One turn sends every row of this set to another row. A few are shown first. Where does it send the rows asked after them?
Q_183: [ -1  35 -42   9  -8 -48  57   6  29   1  54  36]
Q_450: [-11  59 -58  14  36 -45  41  13  30  -3  40  42]
Q_14: [ -6   7 -43  18   5 -23  45 -26  31  21  35  34]
Q_239: [ 38  26  -2  14  18   7  -3  22 -16   1  34  44]
Q_676: [ 26  26  -5  13   0 -15   1  24  25  32  12  46]
Q_649: [  5  12 -65  39  25 -13  39 -18  -4  -1  28  38]
Q_478: [ 37  21 -16  29   3  -4   1  26  -5  17   9  48]
Q_816: [ 37  33 -39 -23   2 -47 -17 -12  25  33   8  26]
Q_134: [ 42  65 -52 -23  31 -49 -20  14  -5  -3  23  29]
Q_852: [ -7 -16 -40 -23  29 -45 -19   3  13 -26  24 -13]
Q_91: [-13  27 -45   3  27   1  52   6 -11 -28  -3  -6]
Q_147: [ -5  -4 -55 -13  34 -54 -21  17   5 -32  14  -9]
Q_32: [ 53  24 -57   0  -2 -42 -13  -6 -11  15   3  27]
Q_915: [-16  37 -31 -17  26  -2  55  11  -7 -34  21  -9]
Q_158: [ 55  22 -37 -23   5 -23 -16 -17 -26   2  36  21]
Q_994: [ 26  62  -9   7  28 -20  -3  47  11   4  25  49]
Q_165: [ 41  54 -31 -39  -1 -57  -8   8  13   8  39  24]
Q_874: [-11  -9 -40 -27  24 -55 -17   9  23 -21  24 -12]
Q_380: [-29  45 -31 -21  34 -10  51   9  19 -18   8  -9]
Q_403: [ -1  -3 -43 -23  18 -60 -11  23   6 -38  32 -13]
Q_470: [-22  43 -43  -7  14 -26  59  21  18 -18  -4  -7]
Q_721: [ 25  46  -2   5  43   6 -12  26   3   6  31  47]
Q_72: [-18  13 -34  -4  15   1  54  -9   7  -9  -4 -10]
Q_562: [-17  22 -30  -9  -5 -17  65   9  10 -15   7 -10]
Q_444: [ -5  -8 -55  -8  23 -61 -17  18  12 -26   9 -10]
Q_797: [ 40  43 -41 -29  43 -20 -30 -17  -6   6  27  26]
Q_951: [  1 -14 -45 -18  10 -56 -10  16   1 -34  28 -13]
Q_274: [  7  26 -47  14  30  -9  43 -10 -19 -25  66  33]
Q_142: [-13  46 -39  -2  56 -13  33 -12  20  -8  63  37]
Q_426: [ 26  47   2   2  -1 -25   6  42  23  16  30  47]

Q_183 moves to Q_14
Q_444 moves to Q_951
Where do these go?
Q_380 moves to Q_470
Q_426 moves to Q_676
Q_158 moves to Q_797

One turn sends every row of this set to another row. A few are shown first. Where does it send the rows asked after them?
Q_527: [-16 -10 -22  41  15   1  -2 -14  12  51   0  30  33 -20]
Q_438: [ -8  22  22  20  -9  21  -3 -24 -17  18   4 -25  -6 -45]
Q_198: [-15  21   1  -2  60 -17  19  20  34  30 -11  39 -26  -8]
Q_307: [-14 -17 -31   1 -15 -19  27 -16  22 -26 -26  -8  -7  33]
Q_286: [ -4  33  -5  -3  48 -27  13   5  36  27 -25  35 -36 -10]
Q_119: [-26 -19 -25   3   2 -12  33 -13  29 -17 -18 -25 -18  39]
Q_774: [  2  16  -6 -38   2  -4   7  -9 -33  11 -31  21 -20   4]
Q_11: [ 15  17  -3  45 -19   6  11 -11  18  -4  51  17  -5   0]
Q_832: [  2 -38   0 -32   3 -26   5  27  43   4  16  -6 -16  13]
Q_730: [  2  29  -9  -6  36 -31  10  10  29  18 -26  54 -19 -16]
Q_626: [ -4   6 -29  41   5 -17 -10 -35  14  46 -18  24  19 -24]
Q_177: [ 11  25   0  47  -9   2  13 -22  28   5  47  -6 -26   5]
Q_281: [  5 -30  -3 -32   1 -32   4  16  46   6   9 -17 -27  14]
Q_428: [-14   6 -24  43  21 -11  -4 -39  24  57 -12  -4  -1 -18]
Q_302: [  6  15   3  49  -5  11  14 -11  24   5  57   5 -14   5]
Q_798: [ 11 -35  -4 -33 -11 -32   2  22  39  -1   9   5 -10   9]
Q_635: [-26  -7 -16  44  35   4   1 -18  22  62   4   4  13 -14]
Q_779: [ 18  27  -5  46 -20  -3   8 -25  22  -4  40   9 -18   1]
Q_813: [ -8  15  21  19 -10  26  -2 -12 -19  17  11 -15   6 -45]
Q_463: [-20 -29 -28   1 -14  -9  28   0  18 -27 -15   5  10  33]
Q_209: [-11   2   2 -38  17  16  13  14 -38  17 -14  28  -6   6]
Q_650: [-32 -33 -20   4   6   2  34   6  23 -18  -6 -12   1  38]
Q_938: [ -4  19  18  19 -15  19  -5 -19 -20  18   6 -16   4 -47]
Q_918: [ -8  19  -3  -4  45 -20  15  26  25  20 -13  57 -10 -10]
Q_933: [ -5  21  -1 -37  21   1  12 -14 -23  23 -28  -8 -42  10]
Q_210: [-21   7   7 -35  35  19  18  10 -27  28  -9  -1 -29  15]
Q_877: [ 13 -27  -8 -33 -11 -39   0  11  43   0   0  -8 -23  10]
Q_695: [-13  15  24  20  -4  27  -1 -18 -16  22  13 -24   0 -41]

Q_307 moves to Q_119
Q_933 moves to Q_210
Where do these go?
Q_938 moves to Q_438
Q_527 moves to Q_626
Q_798 moves to Q_877
Q_302 moves to Q_11
Q_198 moves to Q_918

One turn sends every row of this set to another row. A few are shown first. Where does it send the rows asked after them?
Q_51: [ 20   4   4 -12  16  16 -34 -30  41 -26  11  -4 -40  -6]
Q_379: [ 34  35  46  -2 -34  12   4  15   3   1 -23  -3 -10   5]
Q_333: [ 14   1   3 -11  13  16  44   8   8 -21  53 -16 -23  -5]
Q_413: [  0 -36 -12 -24 -18   0 -38 -34  -4   8  19  34   5 -13]
Q_910: [ 33  32  52  -6 -24   1   6  23  -6   6 -22  -1   7  11]
Q_342: [ 20  24  26   6 -22  18  -8  -2  -1  -8 -52   2 -27  -7]
Q_937: [  6  -1  -6 -30  43   2  42  24  -3   9  37  -2   7  -2]
Q_589: [  4 -14  -6 -30  54   1 -38 -21   9  -6 -14   9  -4  -3]
Q_8: [ 20  -8  27 -42  43  -9 -18   3  -5  -3  27  -7  27  17]
Q_561: [ 13 -30   9 -27 -28 -11 -26 -18  -5  10  47  27  22   1]
Q_886: [  8  -5  -8 -18  37   9 -39 -31  27 -17  -9   5 -29  -9]
Q_794: [ 17 -24  10 -23 -38  -5 -25 -20   5   8  53  24  11  -1]
Q_28: [ 15 -21   3 -20 -41   2 -29 -26  13   5  48  26  -2  -6]
Q_982: [  6 -35   3 -29 -18 -11 -28 -20 -11  11  36  30  23  -2]
Q_560: [ 10 -25  -5 -19 -37   7 -35 -33  15   5  36  29  -8 -12]
Q_197: [  1  30 -28  44 -28  22   0  20  -5   5  -6   1 -17 -15]
Q_171: [  1  -5 -21  12  27   2  28 -10  23 -26  22   1 -44 -16]
Q_824: [ 11   0  -7   4  14  12  38  -4  19 -29  40 -12 -41 -11]
Q_440: [ -7  21 -35  36 -14  20  -5  19 -19   9 -19   5  -9 -16]
Q_934: [ -3  -6 -20 -23  56  -6  33  17   1  11  19   9   4  -7]
Q_942: [ 18  16  37  -3   1 -13  -4  16 -23   7 -49  11  14   7]
Q_537: [ 36   9  38 -25   6   7 -14  -7  27 -21  49 -18 -10  15]
Q_487: [ -1  14  -8  29 -11   1  11  38 -42  10   6  -4  26   2]
Q_196: [ 12  29  -3  43 -36   7  13  35 -14   4  21  -7   3   1]
Q_192: [-11  13 -32  31  -4  14  -2  23 -36  12 -22   5   7 -13]
Q_248: [  9  23   0  36 -24   1  15  40 -30   6  19  -7  18   5]
Q_900: [ -5  -7 -29  -9  57 -12  24   5   9   2   5  15 -12 -13]
Q_814: [ 13   1   4 -24  26  12  48  18  -1  -6  50 -13  -3  -1]
Q_850: [ -8  10 -19  29  -3   6   4  30 -45  12 -11   1  21  -4]
Q_622: [ 13  16  23   6  -8   7 -12  -3 -12  -6 -63   9 -16  -6]
Q_737: [ 31   1  40 -38  23  -3 -12   3   7 -11  46 -17  15  19]
Q_871: [ -5  -7 -30   6  44  -7  22  -7  19 -13   7  12 -33 -17]
Q_582: [  8  32 -15  46 -36  15   7  27  -5   3  11  -4 -12  -7]
Q_214: [ 28  31  36   3 -33  20  -3   5   5  -5 -37  -2 -24  -2]
Q_743: [  4 -31 -13 -19 -28   5 -38 -36   8   6  25  33  -5 -15]
Q_448: [ 12  12  27   1   1  -6  -9   6 -22   0 -62  12   1   0]
Q_143: [ 26  25  48  -8  -9 -10   3  23 -17   9 -33   4  16  12]
Q_761: [ 31  10  23 -15   4  15 -22 -20  40 -26  36 -14 -31   4]
Q_558: [  9 -14   8 -39  56  -7 -28  -8  -6  -1   1   3  19   7]
Q_229: [  1 -38  -6 -28 -14  -8 -34 -27 -12  12  25  34  18  -7]

Q_214 moves to Q_342
Q_8 moves to Q_737
Q_743 moves to Q_413
Where do these go?
Q_333 moves to Q_824
Q_192 moves to Q_850

